[[-15 -26 -12  27  20 -11 -19  -7]
 [ -7  12 -26  13  22 -34   8   8]]
->
[[ -7 -15 -26 -12  27  20 -11 -19]
 [  8  -7  12 -26  13  22 -34   8]]

[[ -6   7  -1  15  11  15]
 [  5 -17   0   4  15   4]
 [ 31   2 -11   3 -11   1]
 [ -7  -5  -6  -9  -7  24]
 [ 10   8  -6 -11  -2  14]
 [-19 -10  -7 -21   3  16]
 [  2  -7  -4 -24  31   8]
 [ -5  15   8  12 -10  10]]
->
[[ 15  -6   7  -1  15  11]
 [  4   5 -17   0   4  15]
 [  1  31   2 -11   3 -11]
 [ 24  -7  -5  -6  -9  -7]
 [ 14  10   8  -6 -11  -2]
 [ 16 -19 -10  -7 -21   3]
 [  8   2  -7  -4 -24  31]
 [ 10  -5  15   8  12 -10]]

[[ 14   9]
 [ 10   6]
 [ -1  14]
 [  0 -33]]
->
[[  9  14]
 [  6  10]
 [ 14  -1]
 [-33   0]]

[[-12 -10  19  21 -13 -12  -6 -12 -11 -10 -14  -2  -7  18  18]
 [ 19  23 -22 -19  25  22  -4  22  16  22  24   2   8 -27 -22]
 [ 11  11  -6  -2   6   8  -5   6   7   8   7  -1  -1  -7   0]
 [ -7  -6  28  18 -15 -18   0 -18 -16 -20 -17   1  -8  26  21]
 [-33 -34  27  26 -30 -25  -5 -22 -30 -30 -28   2 -15  27  27]]
->
[[ 18 -12 -10  19  21 -13 -12  -6 -12 -11 -10 -14  -2  -7  18]
 [-22  19  23 -22 -19  25  22  -4  22  16  22  24   2   8 -27]
 [  0  11  11  -6  -2   6   8  -5   6   7   8   7  -1  -1  -7]
 [ 21  -7  -6  28  18 -15 -18   0 -18 -16 -20 -17   1  -8  26]
 [ 27 -33 -34  27  26 -30 -25  -5 -22 -30 -30 -28   2 -15  27]]

[[ 19 -32  34 -13 -25  15]
 [  4  -1   6 -12 -16   4]
 [ -1   3  -2  -3  -3   0]
 [  2   1   3  -8 -10   2]
 [  4  -3   7 -10 -13   4]
 [  6   0   7 -18 -23   5]
 [  7  -1   9 -21 -26   6]
 [ -3  14  -9 -10  -8  -2]
 [ 11 -32  23  12   6   8]
 [  3  -2   4  -7 -10   2]
 [  1  -1   2  -3  -4   1]
 [  5  -4   8 -11 -15   4]]
->
[[ 15  19 -32  34 -13 -25]
 [  4   4  -1   6 -12 -16]
 [  0  -1   3  -2  -3  -3]
 [  2   2   1   3  -8 -10]
 [  4   4  -3   7 -10 -13]
 [  5   6   0   7 -18 -23]
 [  6   7  -1   9 -21 -26]
 [ -2  -3  14  -9 -10  -8]
 [  8  11 -32  23  12   6]
 [  2   3  -2   4  -7 -10]
 [  1   1  -1   2  -3  -4]
 [  4   5  -4   8 -11 -15]]

[[ -5   0  -5]
 [ -1  -6  -1]
 [ -9 -31  -9]
 [-14   7 -14]
 [ -3 -19  -3]
 [  2  -4   2]
 [  2  -2   2]
 [ -1   0  -1]
 [  7   6   7]
 [ -4 -12  -4]
 [ -5  -7  -5]
 [  2  -7   2]]
->
[[ -5  -5   0]
 [ -1  -1  -6]
 [ -9  -9 -31]
 [-14 -14   7]
 [ -3  -3 -19]
 [  2   2  -4]
 [  2   2  -2]
 [ -1  -1   0]
 [  7   7   6]
 [ -4  -4 -12]
 [ -5  -5  -7]
 [  2   2  -7]]
---
[[-16  36   8 -17   3   7  10  13   3]
 [-14   0  -6  -9  -8  23 -33  17   8]]
->
[[  3 -16  36   8 -17   3   7  10  13]
 [  8 -14   0  -6  -9  -8  23 -33  17]]

[[  7  -5   6  -3 -27  14]
 [ 11 -13   0  -7 -35  20]]
->
[[ 14   7  -5   6  -3 -27]
 [ 20  11 -13   0  -7 -35]]

[[-32   2 -17 -18 -18   5]
 [ 13  28  12  18  18  20]
 [-13   9  -8  -7  -7  29]]
->
[[  5 -32   2 -17 -18 -18]
 [ 20  13  28  12  18  18]
 [ 29 -13   9  -8  -7  -7]]

[[ 22  18  19   1   3   9   9]
 [  7  23  20 -16  -6  16   2]
 [ 39  10  30  -4   8  11  15]
 [ 16   2   5  10 -12  18  14]
 [ 18   4   7  12  -6  12  10]
 [  9   3   2  13 -13  12   3]
 [ 10  20  14   7   3   2  -7]
 [ -2  21  10  -1  -7   8  -8]
 [ 12  20  10   2  -7  15  12]
 [ 10  21  13   3  -1   7   2]
 [  4  18  17  -7  -4   9  -9]
 [ 11  -1   5   6 -14  16   5]]
->
[[  9  22  18  19   1   3   9]
 [  2   7  23  20 -16  -6  16]
 [ 15  39  10  30  -4   8  11]
 [ 14  16   2   5  10 -12  18]
 [ 10  18   4   7  12  -6  12]
 [  3   9   3   2  13 -13  12]
 [ -7  10  20  14   7   3   2]
 [ -8  -2  21  10  -1  -7   8]
 [ 12  12  20  10   2  -7  15]
 [  2  10  21  13   3  -1   7]
 [ -9   4  18  17  -7  -4   9]
 [  5  11  -1   5   6 -14  16]]

[[  7 -16  -9  -1   2  -9  22  17]
 [ -6  -3  -5  -4  -2 -21  -9  -6]
 [ 24  21  -1  -6  -4 -19   7  -8]
 [ 21  -3  -2   9   1  35   3  11]
 [-25  -8   4  -2  -3   1  -4  -1]
 [ -2 -13   5   7 -18  -9   2  -3]]
->
[[ 17   7 -16  -9  -1   2  -9  22]
 [ -6  -6  -3  -5  -4  -2 -21  -9]
 [ -8  24  21  -1  -6  -4 -19   7]
 [ 11  21  -3  -2   9   1  35   3]
 [ -1 -25  -8   4  -2  -3   1  -4]
 [ -3  -2 -13   5   7 -18  -9   2]]

[[ 11   5   6]
 [ 11   3  18]
 [ -3  24  27]
 [ 20  13   5]
 [-34 -15  -7]]
->
[[  6  11   5]
 [ 18  11   3]
 [ 27  -3  24]
 [  5  20  13]
 [ -7 -34 -15]]

[[  6  10  12 -28 -17  -6]
 [-28 -31 -38  16   3  -6]
 [ -8  -7  -8 -11  -8  -6]
 [-19 -22 -26   6   0  -5]]
->
[[ -6   6  10  12 -28 -17]
 [ -6 -28 -31 -38  16   3]
 [ -6  -8  -7  -8 -11  -8]
 [ -5 -19 -22 -26   6   0]]

[[ -5 -25 -27  13   8 -29 -27  24 -26 -25 -29 -28  -1 -14  15  10]
 [ -5   8   8 -28 -27   9   9  25   7   8   9   9  -1   1 -28 -27]
 [ -6   8   8 -25 -24   7   7  23   6   6   7   7  -1  -1 -25 -23]
 [ -6  -3  -4 -11 -13  -6  -5  25  -6  -5  -6  -6  -1  -5 -10 -11]
 [ -4 -31 -32  20  13 -35 -33  25 -31 -30 -35 -34  -1 -16  22  15]]
->
[[ 10  -5 -25 -27  13   8 -29 -27  24 -26 -25 -29 -28  -1 -14  15]
 [-27  -5   8   8 -28 -27   9   9  25   7   8   9   9  -1   1 -28]
 [-23  -6   8   8 -25 -24   7   7  23   6   6   7   7  -1  -1 -25]
 [-11  -6  -3  -4 -11 -13  -6  -5  25  -6  -5  -6  -6  -1  -5 -10]
 [ 15  -4 -31 -32  20  13 -35 -33  25 -31 -30 -35 -34  -1 -16  22]]
